(in the rows, 128 means zero)
A state moves one step at a time under one of 8 hidden systems, and each row is a state written as 22 numbers. Each run below is a few steps of one system.
run 1, U:
[[114 128 113 119 142 139 125 135 127 134 104 174 132 143  89 117 115 137
  129 160 139 142]
 [116 123  97 117 113 144 109 145 136 137 138 105 112 107  92 135 107 146
  110 114 147 102]
 [146 123 106 138 145 144 160 136 130 136 113  98 130 125 154 115 127 180
  116 127 119 129]
 [114 136  99 158 127 136 112 150 150 138 120 148 140 156 133 141 115 144
  148 158  94 153]
 [102 160 102 140 130 128 130 132 146 101 147  91 126 147 104 151 117 121
  147 130 135  95]
 [127 114 135 133 108 114 184 138 131 125  87  93 132 149 142 155 143 135
  134 131 122 103]
 [131 118 143 159  91 107 111 140 146 137 144 116 132 138 165 161 135 106
  143 126  79 141]
 [129 167 155 140 149 105 143  99 128  94 165 112 129 152 143 128 139  83
  153 124 119 124]
 [127 113 182 106 107 101 159 117 110 125  98 150 130 144 110 146 152  79
  134 138 135 126]
 [147 100 174 109  97 110  99 114 114 146 163 124 115  88 133 136 137  90
  111  97 129 127]]
run 2, J, 10 rows:
[[109 143 125 195 139 115 158 108 184 165 130 172 103 158 105  88 100 150
  125 100 164 128]
 [108 169 147 159  83 156 177 142 156 114  72 148 104 132  56 116 121 113
  110 131 151 123]
 [143 106 146 189  64 161 157 117 148 145 118 125 126 102 117 138  91 115
   98 163  93  78]
 [153 144 113 185 103 146 161 162 181 204 154 112 129 117 138 114  93 165
  128 105 122 142]
 [124 215 117 147  93 193 142 190 151 125 121 127 152 117  97 123 118 116
  147 136 124 167]
 [126 140 123 127  74 182 119 153 122 133 158 104 190  88 144 158  93  82
  141 156 124  63]
 [166 130 120  96 113 127 170 179 129 187 177  51 166 119 178 142 123 142
  154  97 130 118]
 [153 203 135  94 150 146 140 174 107 105 157 104 168 149 156 132 157  96
  178 148  87 199]
 [125 145 137  86 171 132  90  94  88 111 193 136 196 121 156 153 116  59
  182 165 146  86]
 [149  97 146  36 185  75 178 116  87 165 146  92 148 142 146 141 150 131
  162 102 190 108]]
run 3, U:
[[132 105 138 151 129 126 138  89 128 126 133 114 129 111 150 137 119 125
  120 129 134  77]
 [120 114 140 141 130  91 138 133 145 148 121 150 120 161 151 117 145 136
  134  99 132 157]
 [127 168 149 147 101 150 117 130 134  97 135 137 116 116 108 112 133  95
  115 123 115 145]
 [135 104 145 131 136 127 154  91 116 136 135 141 141 122 125 116 106 114
  119 148 146  76]
 [125  99 134 108 113  94 128 154 137 167 133 146 117 151 127 107 133 137
  117  91 143 156]
 [152 165 136 128 115 170 120 142 119 102 149 119 118 101 116  91 126 119
   99 128 103 155]
 [137  98 119 119 160 135 142 100 109 144 135 157 152 134 120 112  94 131
  127 181 132  95]
 [111 107  98  89 123  98 108 171 140 159 137 127 109 151  96 129 126 153
  127 100 148 150]
 [154 161 114 123 126 178 138 146 115  94 122  79 115  93 117 115 136 151
  101 134  96 147]
 [134  93 101 145 165 131 126 102 123 151 121 149 155 139 144 151 101 151
  149 195 105 104]]
run 4, N, 10 rows:
[[160 139 124 111 157 149 141 128 131 189  99 120 109  78  67 173 131 169
  146 143 144 174]
 [146 100  87 114 107 168 106 158 138 197 130  99 120  65  83 171  92 174
  120 142 133 119]
 [152 106  63 127 125 169 117 186 139 175 129  89 133  96 153 117 109 218
  105 118 109 149]
 [125 171  64 116 127 205 100 208 128 128 103 117 176 103 158 126 130 181
  144 135 122 173]
 [ 86 175  50 116 111 196  82 190 130  80 144  83 185 112 157 135 111 145
  146 121 148  84]
 [ 84 132  81  99  98 146 121 188 115  51 121  75 180 157 218  97 146 143
  115  82 143  72]
 [ 93 152 140 101  98 135  95 165  94  28 131 138 194 167 233  85 170  71
  132 105 110 125]
 [ 91 170 157 116 159 106 108  82  93  20 185 143 175 175 192  86 146  38
  152 118 147  77]
 [ 90 109 199  91 155  36 158  57  93  54 133 147 133 195 164 113 178  45
  144  87 183  71]
 [128  68 252 106 126  26 112  30  88  97 136 197  92 149 127 128 176  19
  112 114 126 128]]
run 5, N:
[[ 83 133  90 124 129 131 135 139 140 114 128 151 128 171  69 110  89 125
  126 154 157  84]
 [ 90  96 103 134  98  85 120 159 150 101 105 123  89 187 111 123 136 148
  103 111 103 129]
 [130 138 130 150 112 144 121 132 118  71 102 150 114 151 113 108 132 115
  102 180  58 154]
 [110 145 103 162 151 120 155 117 144 115 145 134 147 187 114 142  96 112
  162 189 102  93]
 [101 125 127 160 123  79 154 120 154 100  91  85  97 173 133 186 160 138
  149 113 108 120]
 [150 119 176 163  84 145 145 106 116  95  86 120 125 104 140 162 146  96
  112 166  68 122]
 [154 131 146 189 138 124 170  90 149 167 169 128 159 140 170 139  94 108
  158 161 101  96]
 [138 163 161 169 145 101 173 104 160 151 105  96 109 127 153 171 168 141
  168  76 148 157]
 [157 146 194 138  75 173 144 112 122 143 102 120 125  44 106 163 142  86
  118 120 141 123]
 [169 113 142 146 109 134 161 122 144 208 201 115 144  98 146  96  77 125
  116 109 147  90]]
run 6, Y, 10 rows:
[[106 140 121 157  88 146 134 150 143 101 113 128 145 140 147 119 122 120
  120 126 120 108]
 [107 157 120 145 116 122 127 130 148  97 164 103 121 144 129 114 122 113
  128  97 139 105]
 [125 144 153 132 120 125 159 113 114  78 127 111 131 142 136 112 139  95
  118 130 124  99]
 [118 119 146 133  92 110 121 132 128 115 157 132 140 153 134 134 116  78
  130 141 105 100]
 [133 119 148 121 145  85 136  98 126 122 180 118 109 155 117 119 122  99
  130 127 126 110]
 [145 108 169 116 135 100 153 102 106 123 122 155 121 150 113 129 137  93
  128 166  99 140]
 [135  97 138 121 127  97 109 116 131 170 155 154 116 137  88 159 108 107
  142 164 108 136]
 [153  95 137 117 171  95 152  97 124 174 128 136  95 132  90 136 124 156
  128 141 133 145]
 [151 108 137 133 130 131 139 135 131 171  81 159 111 120 100 149 137 158
  129 162 100 185]
 [138 134  91 142 143 151 115 145 152 189 121 124 117  99  89 164 105 180
  146 141 129 157]]
run 7, E (10 x 22):
[[107  90 116 127  79 120 147 164 133 120  96 131 128 162 124 117 120 135
  101 133 114 102]
 [119 138 132 166 107 117 100 114 143  84 161 120  95 137 126 111 122 108
  102 119  89 123]
 [114 142 141 155 146  87 176 111 153 129 121 136 113 182 123 120 138 126
  147 111 145 130]
 [115 114 145 132  64 120 137 169 144 150 110 150 134 148 109 144 122  99
  128 137 113 131]
 [128 141 147 137 119 113 113 100 128  91 158  99  89 120  85 151 131  91
  119 131 105 115]
 [141 103 151 139 152  83 174  91 135 169 142 135 123 156 126 135 120 123
  146 133 142 110]
 [149 129 159 136  80 140 126 154 139 181 130 153 133 105 111 139 122 103
  129 132 110 167]
 [140 166 141 128 149 148 134  94 122 107 134 101 103  92  68 159 125 110
  135 147 136 117]
 [141  82 114 118 150 111 149 111 129 193 146 124 143 123 128 142  96 151
  139 139 156  87]
 [172 135 136 133 102 164 118 159 132 169 150 113 129  78 141 122 125 143
  113 116  96 176]]
run 8, S, 10 rows:
[[155 117 149 122 113 123 180 137 140 203 121 127 127 114 102 139 116 136
  136 121 154 134]
 [141 161 170 121  71 148 171 163 130 134 118 128 137 121 104 123 135  85
  125 124 126 142]
 [153 144 141 127 120 158 177 118 117 133 155  96 149 107 111 124  96 105
  124 155 133  75]
 [134 127 120  91 111 125 140 167 130 187 159 105 160 127 121 161 109 116
  164 125 152 115]
 [142 176 143  96  99 144 132 172 111 102 159  91 153 127 142 131 144  86
  144 122 104 147]
 [146 140 123 124 162 137 130 104 107 117 186 109 172 132 160 134 105 102
  158 169 110  89]
 [103 136  97  95 147 108  81 151 132 146 154 121 156 146 126 187 128 117
  189 137 138 135]
 [129 153 134  97 149 123  98 131  96  59 127  92 131 129 163 149 178 112
  143 123  95 161]
 [133 107 134 149 188 113  89  55 112 116 150 152 149 119 184 143 129 124
  152 153 118 113]
 [ 86 141 109 126 169 111  66 114 143 129 101 167 118 128 106 172 150 144
  171 113 167 165]]
run 9, Y:
[[106 137  98 144 139 155 101 121 132  84 109 142 112 121 122  93 128 156
   96 118 137 126]
 [ 88 136  96 141 113 152 114 143 136  86  98 142 132 142 117 110 117 139
  110 132 139 102]
 [ 87 132 105 141 104 121 116 138 145  84 121 114 106 146 114 118 127 135
  107 101 141  96]
 [107 136 123 159 117 127 134 113 135  65 116 111 107 146 132 119 134 126
  105 124 108  97]
 [ 95 139 119 162 111 115 131 127 146  88 131 127 129 170 130 133 118 104
  135 142 108  94]
 [104 139 140 143 124  90 146 110 142  98 143 111 107 166 110 145 131  97
  139 117 131  98]
 [130 121 167 153 116 103 153  92 129 108 122 123 110 144 121 150 137  91
  130 143 104 107]
 [134 116 151 163 120  95 141 103 146 153 152 142 125 153 121 152 109  96
  148 153 104 116]
 [144 131 161 140 149  89 164  99 141 163 143 138 107 147  99 139 125 113
  147 131 134 142]
 [160 124 171 136 121 126 160 110 128 170 112 148 115 113  90 150 130 111
  133 156 114 155]]
run 10, C (10 x 22):
[[132 108 102 113 165 134 119 107 115 136 119 110 127 106 115 165 121 159
  140 153 135 106]
 [125 117 103 130 156 121 142 133 139 154  97 112 130 131 148 149 140 182
  146 110 148 139]
 [122 161 107 164 155 146 105 126 145 116 114 121 139 119 162 153 144 153
  158 123 118 158]
 [ 99 148 112 164 145 149 112  96 144 111 115 130 151 113 147 157 122 130
  157 128 161  88]
 [ 91 132 123 151 111 133 138 127 146 100  84 124 132 133 156 124 145 144
  122  82 171  97]
 [120 145 145 182 106 146 118 112 142  87 112 142 129 121 181  95 142 125
  104  97 114 132]
 [108 132 153 165 106 134 111 101 141 119 155 176 151 130 151  90 105  84
  118 114 149  96]
 [ 93 125 146 116  85 114 131 143 126  94 125 164 117 158 101  78 128  91
   93  98 156 110]
 [144  99 161 125  89 129 127 126 107  96 128 158 100 134 111  72 129 101
   65 146  80 140]
 [152  77 146 113 109 103 120 125 120 177 184 175 120 140 101  88  87 101
   96 154 105 127]]
run 11, K:
[[144 153 132 161 158 157 128  84 120  93 143 122 132 106 139 121 117 122
  128 159 106 112]
 [117 110 122 139 136 109 170 140 146 168 106 153 155 166 154 119 120 150
  147 122 156 117]
 [105 151 144 137 104 126  97 133 140  95  95 124  97 113 113 154 167 119
  126  87 136 158]
 [146 131 143 155 137 158 144  84 113  97 144 128 139 107 144  93 105 112
  102 154 116  83]
 [114 107 119 140 109  95 151 157 160 182 139 137 145 165 160 120 117 143
  143  89 154 120]
 [116 160 146 116 120 119 104 128 128  77 127 109  76 115  91 124 167 113
  109  81 134 161]
 [142 106 132 135 116 154 141 107 109 112 157 145 145 126 124  82  85 104
   91 176 108  71]
 [119 107 101 125 106  91 131 174 165 199 160 105 129 156 133 150 109 152
  150  90 143 126]
 [141 148 144  90 147 114 114 122 102  74 126 103  67 119  76 123 169 123
  103 115 108 179]
 [139 100 117 132 114 156 128 129 110 134 150 170 165 140 118 104  75 101
  114 214  87  90]]
run 12, E (10 x 22):
[[140 124 154 147  93 139 106 110 124 117 166  82 156  79 204 151 135  97
  128  91 123  80]
 [141 171 176 129 141 131 169 106 118 118 147 108 171 117 201 111 155  92
  157  79 169 113]
 [121 149 165  75  91 152 150 165 100 129 129 150 205 125 159 109 135  64
  148 116 178 103]
 [133 142 151  41 121 134 103 142  74  84 191 118 152 116 118  93 132  57
  117 117 150 105]
 [159 116 150  46 186 102 156 113  71 119 183 149 150 161 128  55 126  97
  120 147 141 133]
 [149 129 134  64 153 136 112 160  93 157 158 211 155 154  94  60 111 103
  123 175 119 198]
 [129 148  97  58 187 138  88 139  95 109 137 163  95 139  20 106 122 137
  120 184 121 192]
 [136  62  65  88 201 105 112 119 109 156 115 157  91 158  56 123 100 203
  111 202 102 151]
 [149  82  71 165 160 135  70 134 148 172 109 165  75 117 100 129 111 222
   99 170  56 214]
 [116 146  67 211 179 157 106 102 173 118  45 129  67 113  90 175 138 234
  132 153  98 183]]
run 13, S, 10 rows:
[[143 149 152 120 161 117 170 115 132 161 107 136 121 127 106 140 147 134
  154 119 158 162]
 [125 127 181 117  98 127 157 119 113 112  84 153 137 127 119 137 151  80
  128 130 142 121]
 [137 131 150 126 128 144 134  88 121 131 145 116 117  79  95 132 115 110
  114 117 169  83]
 [141 128 138  78 131 135 152 154 118 179 126 133 147 107 121 114 134 138
  136  98 185 142]
 [128 144 159 104  80 162 132 160 108 107 126 148 162 117 138  92 134  80
  110 124 136 124]
 [132 137 100 117 135 170 123 120 118 126 172 113 153 100 114 108  82 124
  117 146 153  67]
 [121 117  83  74 118 136 113 198 125 166 145 110 167 134 141 135 118 152
  147 115 147 132]
 [130 149 122 123  93 152 100 172 116  79 157 108 159 133 181 106 136 102
  121 129  76 142]
 [127 138  77 160 173 141 100 106 135 119 186 113 154 140 158 127  87 142
  150 169 104  93]
 [ 92 124  73 111 145  97  91 175 144 133 117 116 139 176 140 181 144 160
  180 129 114 159]]
run 14, K:
[[ 96 119 112 125  50 141 115 192 141 129 112 128 164 151 120 172 110  96
  144 161 103 101]
 [152 158 124 121 156 121 156 117 124 112 157  28 115 111 131 188 144 132
  159 122 112 109]
 [139  93 168  90 149  78 168 115  87 110 107 156 148 193 157 118 158  96
  140 165 100 142]
 [ 86 159 137 152 102 117  76 129 154 132 143 157 154 139 110 198 119  61
  192 143 132 122]
 [146 129 154 117 183 114 171  52 113 136 124  93 111  93  97 171 136 126
  150 125 183  78]
 [135  41 187 125 110  77 114  93 111 165  90 199 129 131 168 135 152 111
  114 127 116 143]
 [127 175 146 189 143 139  53  82 164 154 187 165 117  81 119 142 113  98
  155 103 140 161]
 [149 121 140 118 181 143 183  77 119 168 111 166 112  96  85  65 109 165
   99 111 213 114]
 [122  63 142 134  48 143  77 165 139 174  82 190 116  85 138 104 131 152
   70  91 130 163]
 [169 187 102 171 142 198  87 126 144 127 200  94 107  52 142  80 103 161
   94  96 107 161]]
run 15, C (10 x 22):
[[ 91  90 108 118  65 113 106 185 129  99  89 142 128 176 130 137 135 125
  109 142  87 128]
 [146  99 133 176 135  95 110  78 144 117 172 111  68 131 112 127 109 132
   94 137  69 117]
 [128 115 151 145 118  92 188 134 154 197 116 174 140 182 103 137 108 110
  159 153 137 134]
 [106 130 115 108  75 106  85 187 138 110 125 100 108 152 101 181 149 109
  138 126  79 164]
 [165 121 153 167 140 124 150  64 132 136 139  87  80  91  84 173 117 125
  120 160  95 102]
 [138 107 145 123  93 111 184 167 151 221 103 128 158 134 139 164 126 137
  162 110 160 126]
 [129 190 120 132 105 137  92 172 145 102 151  64 102 108 121 167 160 125
  145  87  97 185]
 [160 165 161 164 143 176 170  68 122 130 129 102 144  67 115 162 110 102
  146 165 139  78]
 [111 114 123  91  77 132 162 188 136 166 111  95 175 119 171 133 134 136
  137  66 197  87]
 [148 203 137 144 136 154 125 135 129  55 157  72 100 107 159  87 166 132
  106  71 106 173]]
run 16, J, 10 rows:
[[145 137 169 122 102 123 157 138 143 197 136 130 146 101 129 150 130 106
  154  93 166 138]
 [177 176 154 117 141 172 163 123 105 116 128  97 125  81 107 123 140 120
  124 146 111 158]
 [155 107 141 121 132 161 114 120 106 168 142 178 184  98 165 111 106 113
  134 168 124 128]
 [149 132 143  77 128 121 116 148 123 184 170 119 121  93  97 129 129 122
  132  86 171 156]
 [158 139 123  70 144 170 135 149  79  96 118 115 131 105  98 105 137 135
  103 171 103 155]
 [136  65 120  98 121 117  70 135 107 169 162 169 158 122 147 134 104 114
  128 164 102 124]
 [129 126  91  78 159 103 104 148 130 152 170  89  91 126  83 134 128 162
  129  93 151 152]
 [114 125  90  88 145 148 115 159  94  73  82 136 139 154 105 130 142 146
  123 187  95 147]
 [ 99  62 108 129 115  84  53 114 132 145 149 139 132 136 144 186 114 117
  145 139 110  96]
 [118 136  77 122 178 100 136 130 145 119 123  64  87 144 119 150 147 199
  137  86 148 136]]

Name the system that made each run.
run 17:
[[133 152 127 124 135 158 157 138 119  94  84 114 120 116 135  98 155 161
  107 105 142 147]
 [111 148 104 141  82 175  99 168 135 104 119 122 157 113 142 137 119 122
  126 137 111 117]]
  Y
run 18, 2 rows:
[[ 95 147 114 119  89 147 121 159 120  39 106  90 119 138 136 103 150 123
   91  98 123 103]
 [111 120  99 140 105 125 139 143 129  80 173  80 149 166 172 108 103 116
  115 132 100  53]]
  K
run 19 (2 x 22):
[[117 119 122 114 154 104 110 105 102  45 132 100 109 153 156 116 157 125
  108 123  99 118]
 [123 105 155 106 144 113 143 105  88  93  98 164 167 163 153 136 142  87
  147 181 113 111]]
  N
run 20 (2 x 22):
[[158 117 130 109  97 140 101 146 110 140 201  80 164  99 162 157 105  91
  138 149  81  98]
 [147 181  94 118 170 144  97 151 131 154 201 101 164 124 141 155 112 124
  187 148 106 164]]
  S
run 21:
[[126 122 115 150 130 155 100 140 121 112  95 153 172 127 204 133 146 145
  139 151  89 153]
 [ 81 156 109 133 149 130  66 121 132  74 107 135 136 124 155 154 162 129
  154  99 152 140]]
  E
run 22, 2 rows:
[[175 135 137 133 202 124 149  84 100  88 152 115 108 134 177  65 150 161
  104 129  88 168]
 [ 96 153 105 150 150 154 131 147 145 148  84 220 179 167 143  93 117 143
  160 154 160 161]]
  E
run 23:
[[ 92 127 119 117 147 138 163 106 112  93  97 137 175 153 139 132 119 113
  147 154 180  44]
 [ 91  98 118  97  95 101  85 140 136 131 144  92 123 110 135 166 135 122
  129  61 179  80]]
  S
run 24:
[[164 120 148 147 133 187 136  87 104 113 108 128 129  55 148  96 123 147
   81 135 129 108]
 [126 118 114 119 122 145 123 153 138 182 158 164 169 118 164  68 100 144
  118  87 182 119]]
  C
run 25, 2 rows:
[[119  81 117 117 102  80 118 132 133 122 187 121  89 168  95  87  95 115
   81 119 109  89]
 [143 121 135 118 159  95 150 108 108  74 138 133  79 181  87  87 136 123
   93 170  71 152]]
  Y
run 26 (2 x 22):
[[123 130 134 152 135 106 196 102 129  66 106  74 112 164 172 102 152 146
  106  98 127  81]
 [126 131 199 125  78 114 152 143 115 118  91 170 168 153 165 144 164  56
  150 143 101 153]]
  N
run 27, 2 rows:
[[135 159 113 168 145 153 170 101 138  99 133 108 114 141  82 125  96 130
  121 181 100  93]
 [116 104 121 161 110 122 164 141 161 196 106 166 163 158 135 143  96 137
  156 152 142 105]]
  J
run 28 (2 x 22):
[[169  72 176 114 115 121  85  91  94 142 150 169 110  88 120 121 126  94
   90 164  77 148]
 [142  84  99 118 181 111 108 107 123 189 174 188 137 150 103  96  74 150
  129 182 120 136]]
  Y
run 29, 2 rows:
[[105 138 113 160 119 146  93 123 159 162 128 154 139 103 117 155 108 132
  151 119 160 119]
 [117 166 118 146 137 148 163 134 152 134 119 109 137 120 141 112 128 153
  137  83 181 111]]
  U
run 30:
[[146  79 145 114  72 109 132 138 136 196 184  85 142  96 134 169  95 103
  128 105 139  64]
 [156 209 136 102 122 142 140 185 139 156 202  94 133 123 115 109 132 104
  153  89 129 189]]
  S
run 31, 2 rows:
[[ 97 143 153 153 104 123  94 102 144 138 125 142 143 106 112 208 127  71
  179 134 148 100]
 [105 120 158 130  80 115 146 122 143 122  74 101  89  98  97 166 157 124
  111  69 176 103]]
  C
run 32 (2 x 22):
[[114 123 114 115 144  94 161 128 150 177 160 119 115 154  78 127  98 134
  142 105 187  93]
 [158 148 142 116  82 152 183 188 134 151  98  95 113 114 111 116 146 150
  104 102 117 172]]
  U
run 33, 2 rows:
[[127 136 166 112 141 120 159  88 109 122 131 129 158 125 124 157 127  73
  161 148 163  74]
 [117  95 152  75  98  98 137 155 106 112  95 105 128 134 156 134 173 120
  116  75 153 125]]
  C
run 34, 2 rows:
[[ 96 104 139 138 110 102 123 129 146 149  95 181 120 151 106 126 127 125
  125 114 156 134]
 [125 135 141 126 109 138 143 125 125  90 108 115  83 114  86  98 139 131
   81 105 136 123]]
  S
run 35 (2 x 22):
[[146 189 148 147 126 139 193 134 149 154 150 100 142 131 106 144 116 103
  166 132 139 126]
 [125 154 131  99  81 150 153 178 118 108 123  71 163 122 140 161 138  99
  147 125 123 102]]
  C
run 36 (2 x 22):
[[110  90 114  97 144 117 125 121 114 153 108 155 152 138 102 162 112 126
  152 168 153  93]
 [116  74 105 145 131  91  75 114 141 136 129 121  94 125 141 156 135 163
  115 109 106 130]]
  N
run 37 (2 x 22):
[[108 110 108 156 105 130 103 141 161 163 116 137 124 115 132 143 118 160
  127  99 145 126]
 [118 158 111 144 102 158 126 158 144 102 100  97 113 110 118 139 143 150
  118 104 125 142]]
  J
run 38:
[[141 116 139 137 104 117 152 128 139 149 103  97  82 113  65 179 132 135
  122 141 109 132]
 [178 113 163 152 128 127 155 105 120 147 128 130 114 118 128 136 129 122
  119 174  63 158]]
  K
run 39 (2 x 22):
[[104 140 102 141 165 106 110 122 150 110 113 121  98 141 138 119 154 175
  128  74 155 154]
 [111 157 130 157 131 171 117 110 124  72  63 138 136 102 136 152 155 131
  130 145 126 132]]
  Y
run 40, 2 rows:
[[149 108 156 142 122 105 202 133 143 181 119 158 120 158 126  76 117 142
  109 112 142 141]
 [139 171 163 153 108 138 143 126 145 131 138 164  92 132  52 107 119  91
  115 149 106 172]]
  J
